Each row has a name. Each piece below is followed by the name of the row it came from, unless a question asks for something else. Each question is about the rows just above it.

[119 157 116 124] -> (7)
[119 170 113 128] -> (144)
[116 177 108 131] -> (111)
[177 116  97 128] -> (150)
[119 180 113 126] -> (132)
[125 153 112 115] -> (31)
[110 195  87 164] -> (78)
[110 193  90 123] -> (116)
[110 177 108 131] -> (87)
asked: [110 177 108]  (87)
asked: [116 177]  (111)

[147 206  91 105 159  97 155] -> (48)
[119 165 119 193 207 141 131] -> (147)
[167  68 144  98 105 163 103] -> (30)
[128 165 107 112 152 123 122] -> (94)
[114 142 115  95 136 130  96] -> (26)
[101 139 117 112 150 137  88] -> (168)
[151  61 152 141 135 178  96] -> (100)
[116 166 110 122 161 128 114] -> (133)
[122 165 107 112 107 107 122] -> (164)
[ 65 194 102 121 177 119  84] -> (192)
[ 72 200 117 112 174 111  95] -> (140)
Times [122] occurs in (164):  2
The row with [101 139 117 112 150 137  88] is  (168)
The row with [112 174 111] is  (140)
asked: [135 178]  (100)

[139 125 101 139 130 101 139 101 123 106] : (51)
[132 149 109  96 168  97 173  81 132 124] : (121)
[130 116 148 124  90 104 130 132 150 147] : (11)
[ 96 149  97 173 168 109 132  81 124 137] : (80)
[130 136 150 119 146 140 130 104 127 119] : (113)
[137 117 104 151 175 108 134 127 189 140] : (117)
[137 117 104 153 175 108 134 127 189 136] : (161)
[138 133 161 123 174 120 133 118 132 154] : (156)
asked: [108 134 127 189 140]  (117)
[ 96 149  97 173 168 109 132  81] is in which row?  (80)
Count of [139] in (51):  3

[ 86 116 149 170]  (131)
[199 197 140 111]  (114)
[199 171 197 121]  (34)
[149 149 170 170]  (118)
asked: [199 197]  (114)
How many times does (118) hold [169]?  0
Where do [199 171 197] appear?  (34)
asked: [116 149]  (131)
The row with [149 170 170] is  (118)
asked: [ 86 116 149 170]  (131)

[123 150 122  79 124 172 134  82 123  58 111 168 134 116] : (93)
[164 139 136 114 121 184 131 183 116  75 158 107 104 104] : (32)
[123 123 128 150 124  81 164  74 132 129  92 126 115 181] : (155)
[131 147 173 161 155 154 107 151 127 102 173 102  95 173] : (108)
[162 129 109 113 152 145 160 160 132 160 159 108 135  51] : (124)
[119 168 118 135  78  85 198 157 167 167 167 127 107 141] : (83)
Count of [166] in (83):  0
Times [81] occurs in (155):  1

[117 103 150  98  86 113 115 158 114 164 129 200  59 165 177 169 113 133
 153 151] = (64)
[126 128  86 185 169  83 195  79 176 150 106 162 158 107 126  72  88 163
 137 119] = (9)
[115 133 117 112 134  88 156 117 116 206 112  87 106 113 109  83  90  46
  93 148] = (74)
[125  99 172 112  97  87 118 179 117 173 120  83  59 184 135  98 158  69
 103 103] = (166)
[117 103 150  98  86 113 115 158 114 164 129 173 132 154 151 184 136 148
 177 162] = (92)
[ 61 132  78 175 131  77 132 171 181  88 104 104 132 132 100  95 146 132
 150  95] = (174)
[182 133  86 121 116  81 175  56 133 164 161 126  89 138 171  85 103 160
 117 130] = (98)
[136 157 134 190 138  88 131  83 147  61 118  78 184 117  86 121 140 131
 120  71] = (29)
[158 166 201 113 149 158  69 108 128  73 138  73 175  85  73 123 128 173
 155 173] = (61)
asked: [ 87 118 179 117 173 120]  (166)
Times [132] occurs in (174):  5
Times [73] occurs in (61):  3
How many times does (61) hold [113]?  1
Where do [184 117  86 121] appear?  (29)
asked: [113 133]  (64)

